One turning vector, and how many ticks it has turned
The counts run from 0 to 549.
[  6.0  -3.3  27.5 -16.6   5.8 -40.0  -5.3 -21.1   1.0   2.9 -29.1   0.8
  23.6 -13.5  -9.8 -18.7  15.0   8.5 -24.1  19.7   7.5 -12.7   9.9  -6.7
 -67.9  14.2 -10.9 -17.5  -8.4 -17.8   9.2 -16.2 -49.5  25.9  20.6  23.8] -> 517
[ -4.9  -1.7  35.9 -34.0  15.7  19.0  -6.4 -36.5 -25.8 -46.6  -3.4 -19.8
  44.7   2.5  -3.1  -6.8 -22.7   6.3  28.6   6.2  22.4  13.9   5.6   2.6
 -29.3  -7.9  -5.6  40.9  33.6   8.5   9.2 -17.4   3.6 -13.0  17.7 -11.6] -> 357
[ 18.2  15.9  41.0  -1.9  26.0   1.9 -27.7 -62.7 -13.7 -24.5 -33.0  -1.8
  24.6  28.7  -6.8 -17.1   7.5 -13.7 -18.0 -21.6  22.3  18.9  26.5  13.0
   5.7  -0.4  44.7   4.3  -9.6 -18.9  -4.0   2.4   1.0 -19.1   8.1   0.0] -> 178
[ -3.9 -16.1 -14.8 -17.3 -16.2 -24.6 -39.8  11.8 -19.5  10.0  29.4   9.3
 -13.2 -18.3  -7.6   2.8   3.0  15.8 -19.0  42.7  -1.4 -23.6  32.8 -26.5
 -22.3 -31.7 -17.3  -7.1 -40.2  31.9  11.7 -19.5  23.5 -13.8  16.3 -26.4] -> 307
[ 11.5  -2.2 -18.4  37.2  11.5  12.5 -28.9   0.3  -8.4 -31.3   8.3  10.8
  25.9  13.3  34.9   1.5   2.0  17.0 -29.5 -42.6   7.1 -20.2 -30.5   1.3
  -0.2  13.9 -13.7 -42.3  28.5 -16.5  -6.0  13.0  -9.4 -42.3 -18.8  24.9] -> 250
[  8.6 -38.7  38.3 -12.4  18.7   1.8  -7.9  -0.3 -20.0  17.3   8.8 -30.5
   9.1   2.5 -16.2  22.3  16.1  13.9 -27.1  27.9 -12.6  14.2 -10.0  18.5
 -34.2 -29.8 -15.4  -1.8  -8.2  37.5 -26.7  21.3  35.6 -18.1  16.0 -32.6] -> 104
[ 11.8  26.0  20.3   4.6  -5.0  13.0 -25.2 -37.4 -42.0  -9.9 -21.5 -24.2
  29.8   8.1  15.5 -35.2 -11.4 -24.5 -19.7   9.0  21.2  -1.2  25.8  10.4
  -1.3 -40.7  28.2  37.5  12.2   5.9   0.3  -5.5  26.7 -27.6  -6.5  -5.5] -> 171
[-11.1  -6.3  11.9 -23.6   7.3  -5.4  -4.8 -46.7  -6.2  -2.6   0.0  -5.1
   8.5 -20.0 -29.4 -43.6  47.6  -9.6  -6.8 -25.5 -11.9  26.5  14.2   1.2
  23.3  52.9  17.1  -1.4   7.6  23.6  11.3  -2.8 -16.5  -5.0  34.3   5.0] -> 198
[ 17.5   7.1  11.5 -17.0  12.3 -21.5 -23.8 -33.0 -29.2   8.0  23.7  -7.9
 -23.8 -16.8 -27.8  -7.4  31.4 -20.2 -34.2  21.0  16.0 -15.0  17.5 -22.6
 -25.6 -28.7 -15.3 -38.8  14.2  -9.7  -4.5  -0.6 -20.8 -20.7 -14.2 -33.9] -> 496
[ -0.1 -38.1  30.5  15.3  46.1  13.9   7.5  11.7   0.2   9.6 -32.3   2.1
   4.8  22.3 -22.2  -8.0   0.0  33.2 -40.9  -5.5 -43.6  -3.6  13.0   1.7
 -16.6  -0.5  -5.3 -26.8 -13.3  14.7 -25.5  18.1  30.2 -34.6  -3.0   8.8] -> 95
[ -2.3 -19.8  16.3  20.9 -15.1  -3.0 -21.3 -20.8 -42.4  -8.0 -21.8   5.0
  50.5  12.2 -24.5 -14.0 -22.2   6.5   4.8  25.2  10.2  -7.1  16.5 -19.8
 -32.1  -7.3 -26.3   6.6  47.0  -6.9   2.8 -30.0 -17.2   7.5 -30.1  16.4] -> 339
[ 20.9  -3.7  13.1 -13.3  12.9 -24.1 -27.4 -29.5 -36.9   4.0  31.4 -10.7
 -22.9 -20.2 -24.1  -8.2  28.4 -24.4 -34.5  15.0   9.5 -22.2  17.1 -28.4
 -15.7 -29.7 -16.4 -25.7  20.4   3.8   6.3  -2.2  -9.1 -23.0 -10.4 -38.4] -> 494
[ 18.5  -8.0 -15.0  21.8  44.5 -20.5  13.2   9.9 -39.0 -20.7 -14.9 -20.9
  34.0   7.8  22.2  -4.5  -9.2  24.9 -51.1 -10.5  13.5  -5.4 -25.0  21.3
  -3.9  35.6  12.0 -35.7  -8.6   1.9 -23.3  12.6  -0.7   0.3  21.4   5.5] -> 263
[-24.9 -25.2  -8.1 -25.1   4.2 -44.1   4.5   3.7  24.6 -10.9  15.5  42.0
  31.0  24.4  20.1 -30.3 -11.6 -14.8   3.0  36.9  11.8 -19.7   8.3  33.2
 -18.4 -15.7  26.5  -0.9  -9.8 -15.2   6.3 -33.1  -0.1  -4.5 -17.7  24.2] -> 145
[  9.3 -16.5 -22.3   6.7 -17.6  -3.2  -0.5   5.3  33.2 -11.7   2.4  43.2
  -0.1   4.4  39.7   6.4  19.9 -10.3  -0.8  -1.3  -4.7 -14.7  14.2 -16.1
  -1.1   8.9  -5.6 -21.8   2.3   8.1 -15.7  22.0 -39.1 -40.3  35.1  58.1] -> 230
[  7.3  -7.0 -18.4  -5.0 -29.8 -46.3 -25.5  -6.3 -18.6  22.7   9.6   5.1
  19.1   9.3 -23.5 -10.2   3.2  18.4  -6.4  64.7  20.9  -3.0   4.8  22.5
 -33.0 -34.1 -16.0  -5.5   8.8 -10.2  -1.0 -12.5  -6.5 -22.1 -37.1   9.1] -> 326
[ -8.3 -26.7 -37.1  31.8 -21.5  29.2   2.5  -3.8 -14.2 -52.6  23.2  23.4
  13.7   1.1  15.2  11.3  -8.5  10.7  32.4   1.1   2.5  -1.5  24.1 -25.7
   4.2  27.3 -29.8 -15.2  26.2   9.9 -13.8 -13.0 -17.4 -23.5  29.3   9.6] -> 48
[-15.7 -18.6  -6.3 -33.2   0.8 -15.8 -35.1   2.4 -22.9  -6.8   4.1   4.5
  48.1  21.8  24.4 -20.4 -21.1 -43.3  -3.1  37.2  14.4 -11.4   5.2  -8.7
  -7.2 -39.6  10.6  27.9  20.8   2.4  26.4 -19.5 -15.1   3.2 -25.1  16.2] -> 153
[-19.2 -35.0  -9.8 -20.5   8.0 -42.0  -3.3   5.9  12.7 -15.1  18.1  38.9
  38.4  21.0  21.9 -32.8 -11.4 -21.1   3.0  28.9   3.5 -23.1   5.9  24.5
 -11.9 -15.0  26.2  16.4  -1.8  -6.4  23.0 -36.2   3.1  -5.6 -19.7  27.3] -> 147
[ 15.1   3.1 -30.9   8.3 -30.6  -2.2 -20.0  12.7 -10.9  -8.7  18.5   3.9
  10.4 -20.9  50.2   4.2  14.5  -8.9 -14.1   3.9  17.4 -30.5 -21.6  -9.7
   1.3 -22.0 -25.4   1.2  32.6  29.9  -1.4  24.1  -2.2 -51.7  23.0  33.7] -> 238
[ -2.8  12.6  15.7  -6.3 -33.3  -9.5 -41.5 -20.1  -2.3  23.3   0.1 -16.5
  23.3   2.2 -28.5 -15.2   8.6  29.4 -25.5  12.2  27.4  43.1  16.0 -15.1
   5.8  11.9 -25.6  -2.9   6.4  28.3  -8.0  34.2 -24.4   7.9  39.2  26.2] -> 20
[  5.1  -6.0 -21.1 -13.8 -26.3   7.6 -15.5   3.7  25.0  -9.8   0.8  20.2
  -2.5  10.7  34.1  18.0  24.6 -26.5  -1.1  16.0   7.2  -0.7  21.3 -11.7
 -13.7  -5.1 -17.1 -22.8   1.3   5.3 -16.2  27.9 -51.7 -10.0  56.0  43.5] -> 226
[ 16.8  14.5 -33.4   0.8 -21.5   1.2 -22.5   9.4 -16.6  -5.7  12.2  -2.8
  15.7 -17.7  49.3  12.0  19.2  -5.7 -18.4   7.6  31.2 -30.1 -28.1  -4.7
  -2.5 -28.1 -16.3 -10.1  29.6  23.4  -9.8  31.3  -5.9 -44.1  25.5  27.9] -> 240
[-22.2  -0.8 -34.4   5.5  28.1   0.1   4.6  -3.1  -0.3 -27.5  16.9 -23.3
   6.0  25.7  31.2 -29.1   8.6  12.9 -41.4  29.0 -25.6   0.0   4.4  15.2
  10.9 -45.3  39.8 -17.8 -22.3   3.9 -18.4  20.1   6.2  13.4  19.3 -15.2] -> 465
[  6.9 -23.9 -23.4   2.7 -35.1  12.2 -15.3   2.1  19.7 -22.2  32.1   6.7
   5.2  -1.5  14.5 -26.1  44.2 -27.2   2.7  -7.2 -24.9  -2.4  23.3  14.2
 -15.6  16.9 -22.1  12.1  10.5  20.6  27.9   4.1 -11.6   2.7  62.4  22.6] -> 218
[ 30.1 -29.8   3.8   5.5  27.0 -43.0  -7.8 -24.1 -31.5  -7.6  33.1  11.8
 -21.6 -15.8 -15.3 -16.7  28.5 -16.3 -30.7   3.6 -19.1 -30.5  23.1 -27.0
   8.3 -13.0  14.1  -9.7   4.9  22.4  13.1  -7.5   9.4 -39.2  -6.0 -25.8] -> 489
[  8.7 -32.9   2.8  39.7 -20.0  14.0  16.2   2.8   1.1  18.2  -6.8  33.1
  30.2 -17.7   7.6 -12.8  49.1 -32.8 -11.1  -9.7  20.8  -7.4 -14.3  11.8
  -6.1  14.4  14.9 -21.6  11.7  15.9 -29.7  10.3  18.9 -44.0  14.3  26.5] -> 418
[-38.8 -40.9  12.1 -12.8 -27.7  -1.7  -7.1 -14.9 -23.9  19.5  23.4  -0.8
  -1.3 -23.8   5.2  16.4  14.2   2.9   3.9  33.6 -14.7   8.3  -2.4   5.0
 -31.1  -0.6 -19.3 -21.1 -16.5  30.6 -38.6 -33.3   9.7 -11.0 -21.9 -36.6] -> 120
[ -4.7 -28.5   1.2  -0.5 -15.7 -39.5 -49.1  -5.0   7.2   6.4  32.2  37.4
   3.9  12.8 -31.2 -12.0  -4.5  23.4  -8.0  22.7   0.3 -14.6  15.8 -11.8
 -17.0 -20.1 -29.6 -16.2  10.2  -5.7  21.5 -21.1   3.6 -33.8 -43.3  10.9] -> 320
[-35.9 -26.8   0.8 -19.6 -16.3 -20.9   3.4 -16.6  -9.9  13.1  10.3  20.4
  13.0 -25.6   1.5   6.4  33.8   8.9   0.8  39.4   9.0 -15.3  -3.5  16.2
 -29.1  -4.8  18.5 -38.6 -31.6  24.0 -35.9 -42.5  11.6  15.2   1.0 -23.1] -> 125
[  0.1   1.5  33.8  -7.5  -5.0  -1.4 -28.4 -56.0 -28.5  -9.7  -6.4 -28.5
  -5.1   3.9   2.9 -24.6 -13.9 -19.9 -10.3 -12.9  -2.4  41.2  34.6  19.2
  14.1  35.0  -9.5  29.3   5.1   1.9  -3.0  -7.6   0.0 -46.9   0.9 -14.0] -> 186
[-15.0 -30.8  -7.8 -26.9   2.7 -26.1 -28.0   6.2 -15.4 -10.8  13.9  13.7
  45.3  19.5  22.9 -26.8 -18.9 -39.5   1.0  31.3   6.3 -17.7   1.5   2.1
  -7.4 -28.5  12.3  31.0  18.6   4.5  36.3 -29.8  -4.5   0.2 -23.7  20.3] -> 151
[ 16.3   5.2  11.7  -5.1  12.6 -29.4  -4.9 -37.6  -3.1   7.9   9.7   9.1
 -21.6 -13.5 -31.3 -20.2  38.1  -4.6 -29.4  12.9   8.6 -11.3  19.1  -5.3
 -40.5 -10.6  -1.2 -53.8  -0.3 -35.4 -12.5  -8.7 -30.9 -28.9 -27.5 -17.5] -> 500
[-24.1  -5.2  13.6 -21.8  -7.8  15.3 -18.1 -41.4  -3.8  -3.3  15.9 -11.0
   2.6 -20.3 -25.7 -46.9  40.3 -15.3  -8.3 -28.7 -16.8  26.1  22.0  -8.5
  19.4  43.4 -12.8  -1.2  25.8  26.2  14.4  -2.4 -19.0  -0.8  28.6  -0.1] -> 201
[ 14.0  -3.8 -31.7   8.8 -29.7  -1.8 -15.5  11.9  -6.0 -10.2  19.3  10.6
   9.6 -20.7  53.2   1.4  12.3  -7.8 -11.5  -0.8   9.8 -31.8 -14.5 -10.7
   4.0 -13.5 -25.3   5.4  32.3  30.5  -0.6  21.8  -2.3 -57.7  22.3  38.7] -> 237
[-26.8 -10.1  22.6  23.8  -7.2  20.6 -11.9  -6.1  11.5 -12.1  -7.5   3.2
  24.8  -2.9  33.2  13.2  14.5 -24.6 -20.5   1.7  58.0  12.1 -28.9  11.3
 -28.2   9.0 -17.6 -42.4  -0.4 -27.2 -38.1  11.4  -3.6 -17.1  29.4   2.2] -> 430
[-38.3 -39.1  11.2  34.2   7.3  -6.7   4.1  -2.7  19.8 -26.0   2.7  13.2
  23.5  -8.2  47.5  -9.9  -4.1  -4.8 -17.0 -11.5  20.1  10.3 -36.2  19.6
  -9.9  44.4  -9.9 -17.5 -11.1 -24.0 -14.9  -6.7   6.9 -39.0  16.5  11.5] -> 436
[ -6.1   8.1 -54.6 -23.5  45.3  15.2   6.7  31.9  -9.4 -14.0 -23.9  -7.9
   7.3  14.7   5.6  -6.8  -1.2  19.4 -15.0  20.6   1.9  -3.3 -10.9  23.6
  -9.1  -4.0  -5.7 -35.8  -6.6 -32.2  -9.0  16.0  -6.2 -62.1  -5.0  12.7] -> 74
[  0.4 -20.2   4.2 -17.1   7.1 -45.9 -43.8  -7.8  19.4   5.1  19.2  48.3
   1.9  11.6 -37.3   2.2  17.6  30.5 -13.9  21.6  14.5 -24.2  19.2 -24.9
 -12.5 -24.2   2.0 -40.2 -22.0  -1.7  12.9 -11.2  -3.0 -13.5  -9.5  11.4] -> 315
[ -6.0   0.4   9.7   8.0  11.8  -1.0  -2.4 -23.3  -6.8  -3.7 -31.5  28.1
  36.9  21.5  17.3 -44.7 -18.3 -15.6  -8.9   3.2  -2.5  -8.0  27.7 -13.0
   4.7 -25.5  51.1  12.5   5.0  -9.3  -4.2 -14.5  -6.7 -35.0 -43.3  33.9] -> 163
[-18.9  -0.1   1.9 -45.9  22.7  22.8  10.8 -39.7   1.7 -33.8 -19.2   7.3
  22.3   2.8   5.3 -16.7  -8.0  22.2  40.0 -15.2 -15.3  29.2  15.0  14.0
  -4.2  30.1  30.8  15.4 -11.1   0.8  -5.2 -24.2 -13.6 -45.0  -5.3   7.2] -> 367
[  4.4 -10.6  33.5   7.7  14.9 -12.5  36.9 -34.9  -9.6 -34.1 -25.6  16.0
  52.0   3.1 -12.3 -29.9 -18.1  26.6  20.0  11.1  17.8  -7.3  15.2  14.3
 -33.3   2.6  23.0  26.0  20.9   0.3 -10.8 -26.4  13.0 -18.8   9.0  18.8] -> 350
[-22.8  33.0 -20.4 -72.8   7.6  37.8 -26.3 -18.3 -17.9  -5.8 -31.3 -11.3
  13.2   4.0  -7.8 -10.7  25.0   3.6  10.6   1.6  -3.0   5.2  30.7  17.0
  14.1   5.2  24.7  -9.2 -17.0  28.0  -6.1  -9.7   3.2  -0.4  34.7   4.6] -> 379
